| 80 | 61 | 58 | 48 | ⇒ 48

| 107 | 164 |  68 | 141 |  85 |  99 | 130 |
| 101 | 129 |  58 |  79 |  90 | 135 | 111 |
⇒ 130

| 103 | 119 | 158 | 127 | 138 | 107 | ⇒ 107

| 117 | 130 | 171 |  36 | ⇒ 36

| 118 |  97 |  81 | 152 |  87 |  69 | 100 |
| 104 | 107 |  78 | 144 | 109 |  63 |  85 |
⇒ 100

|  94 | 156 | 151 |  79 | ⇒ 79

| 138 |  82 |  97 |  89 |  50 | 163 |  66 | ⇒ 66

|  40 |  69 | 135 | 119 | ⇒ 119

|  44 |  99 | 127 |  55 |  66 | 131 | ⇒ 131
---
|  88 |  97 |  74 | 127 |  46 | out 88
| 169 | 133 |  78 | 147 |  37 | out 169
|  81 | 167 |  63 |  81 |  28 | out 81
| 117 | 153 |  92 |  83 |  62 | out 117
| 119 | 121 | 111 | 159 | 162 | out 119
| 142 | 133 |  33 | 164 | 113 | out 142
|  89 | 169 |  28 |  74 | 114 | out 89
|  70 | 101 | 103 |  73 | 170 | out 70
---
[[141 120 136  49  81]
 [ 39 171  77  80 127]] -> 77

[108  64 159 132  48 125] -> 159

[ 74 128  38 103] -> 38

[ 47 110 100 121  88 108  96] -> 100

[[ 32 115 132 102 145]
 [122 115 133  93 127]] -> 133

[[ 62  80  66 102 117]
 [139  79 155  84 147]] -> 155
---
[109 122 155 150 145  98 108] out 150, 155

[[ 30 126 144  93 129 120 101]
 [ 93  56 141 115  54  56  69]
 [146  74  47 127 142  71  94]] out 115, 146

[122  31  42  87  97 110  94] out 87, 122

[ 55  88 103 114 155 113 144] out 114, 155

[[104  72 140 108  73]
 [119 113 114 114  89]
 [116 113  44  85 147]] out 114, 147

[[125 118 173  94  84]
 [ 34  41 154  73 132]
 [ 73  74 146  37  55]] out 154, 173

[ 91  39  50  64 163] out 50, 163

[[ 61 104 140 107 116 103 104]
 [ 83  99 152  50  86 122 157]
 [151 104 110 111 120 151  88]] out 50, 157
---
Q: [ 99  50 127 116  98 137 162]
A: 137

Q:
[[127 118 116  73]
 [ 97  98 162  37]
 [152 139  78  83]]
A: 152

Q: [ 90  79  83  43  81  99 109]
A: 99

Q:
[[149  62 131 125  95]
 [123 153  83  59 107]
 [ 96 136  88  67 109]]
A: 149

Q:
[[101  37  82 108]
 [100 118  73  41]]
A: 108

Q:
[[ 71  84 105  79]
 [ 64  95 154 101]]
A: 105
---
|  99 |  89 | 166 | 105 |  85 | Answer: 166

|  97 |  94 |  88 |  75 |
|  91 |  87 | 155 | 106 |
Answer: 94

| 102 |  41 | 142 | 104 |  80 |  43 | Answer: 104

| 171 |  84 | 112 |  45 | Answer: 84

|  79 |  65 | 135 | 157 |  61 | 129 |  96 |
|  96 | 100 | 100 | 103 |  99 | 102 |  93 |
Answer: 61

| 156 | 108 | 112 |  56 |  32 | 141 |  73 | Answer: 32

| 106 |  47 |  97 | 106 |  41 | 135 | Answer: 106

| 108 | 127 |  86 |  46 | 105 | 119 | 172 | Answer: 105

|  95 | 138 | 141 | 126 | 102 |
|  58 | 100 | 158 |  96 | 110 |
|  86 | 100 | 138 | 105 | 127 |
Answer: 141

|  64 | 114 | 109 |  89 |  35 | 146 |
| 110 |  96 |  97 | 103 | 118 |  88 |
|  57 |  87 |  92 | 104 |  58 | 124 |
Answer: 89
---
[[125, 106, 83, 78, 95, 47], [135, 122, 47, 65, 64, 121], [54, 99, 99, 56, 154, 58]]
154
[[50, 68, 35, 87], [154, 145, 106, 154]]
106
[83, 61, 154, 142, 108, 56, 147]
56
[114, 97, 68, 85, 40]
85
[132, 98, 157, 122, 75, 69, 75]
69
[59, 31, 73, 42, 40]
42
---
|  71 | 111 | 128 | 120 |  52 | 145 | 106 |
|  80 | 134 | 105 |  49 | 111 |  47 | 123 |
| 149 |  85 | 132 |  69 | 150 |  51 | 148 |
==> 85

| 103 | 115 |  53 | 116 |  88 |
| 108 | 120 |  75 | 105 |  56 |
|  97 | 104 |  48 | 121 | 127 |
==> 104

| 138 | 109 |  95 |  95 | 116 |
| 172 | 128 |  86 |  86 | 106 |
| 126 | 104 |  98 |  98 | 120 |
==> 104

| 143 | 126 | 120 |  85 | 107 | 138 |  75 |
|  83 | 115 |  90 | 117 | 115 |  71 | 133 |
|  52 | 117 | 123 | 120 |  80 |  65 |  45 |
==> 117

| 151 | 151 |  35 | 164 | 137 |  62 |
|  58 |  59 | 156 |  46 |  70 | 132 |
| 158 | 158 |  30 | 168 | 144 |  53 |
==> 158

| 162 |  69 | 123 |  72 |
| 157 | 102 | 124 | 132 |
| 168 | 123 |  83 |  73 |
==> 123

| 101 | 117 |  83 | 101 | 144 |  96 |
| 100 |  99 | 132 | 119 |  60 | 122 |
|  99 | 159 | 163 | 168 | 131 | 167 |
==> 159

| 109 | 120 | 121 |  31 |
| 163 | 116 | 138 | 119 |
|  80 |  45 |  48 | 101 |
==> 45

|  34 | 154 | 123 | 110 |  36 |  59 |
|  53 |  77 | 144 | 130 | 118 |  92 |
| 104 | 160 | 112 |  34 | 151 |  37 |
==> 160
---
[[56, 67, 89, 110, 73, 90],
 [47, 79, 104, 119, 82, 122],
 [92, 139, 104, 81, 131, 90]] value 90

[[29, 118, 91, 76, 79, 94, 105],
 [103, 105, 115, 119, 111, 100, 114],
 [104, 108, 94, 90, 100, 96, 86]] value 105

[[123, 141, 137, 152],
 [88, 78, 73, 101],
 [104, 72, 66, 62]] value 152

[[123, 82, 139, 65],
 [120, 82, 131, 63],
 [127, 82, 160, 76]] value 65

[[103, 80, 80, 81],
 [48, 124, 79, 117],
 [71, 108, 54, 104]] value 81

[[95, 87, 110, 72, 100, 110],
 [38, 124, 63, 89, 76, 96],
 [72, 144, 112, 42, 74, 40]] value 110

[[69, 158, 163, 107, 144],
 [91, 31, 71, 108, 40],
 [91, 49, 104, 107, 40]] value 144

[[151, 101, 109, 74],
 [137, 116, 113, 122],
 [159, 56, 69, 129]] value 74

[[35, 100, 115, 88, 127],
 [83, 99, 96, 99, 49],
 [110, 101, 99, 108, 44]] value 127
---
|  37 | 147 |  69 | 141 | 125 | → 69
|  92 |  71 | 163 |  99 | 133 |  88 | → 163
|  79 | 167 |  59 |  51 | 111 | 102 | → 59
| 124 |  97 |  45 | 134 | → 45
|  40 |  95 | 121 |  72 |  59 | → 121
| 130 |  80 |  55 |  71 | 115 |  53 | 166 | → 55
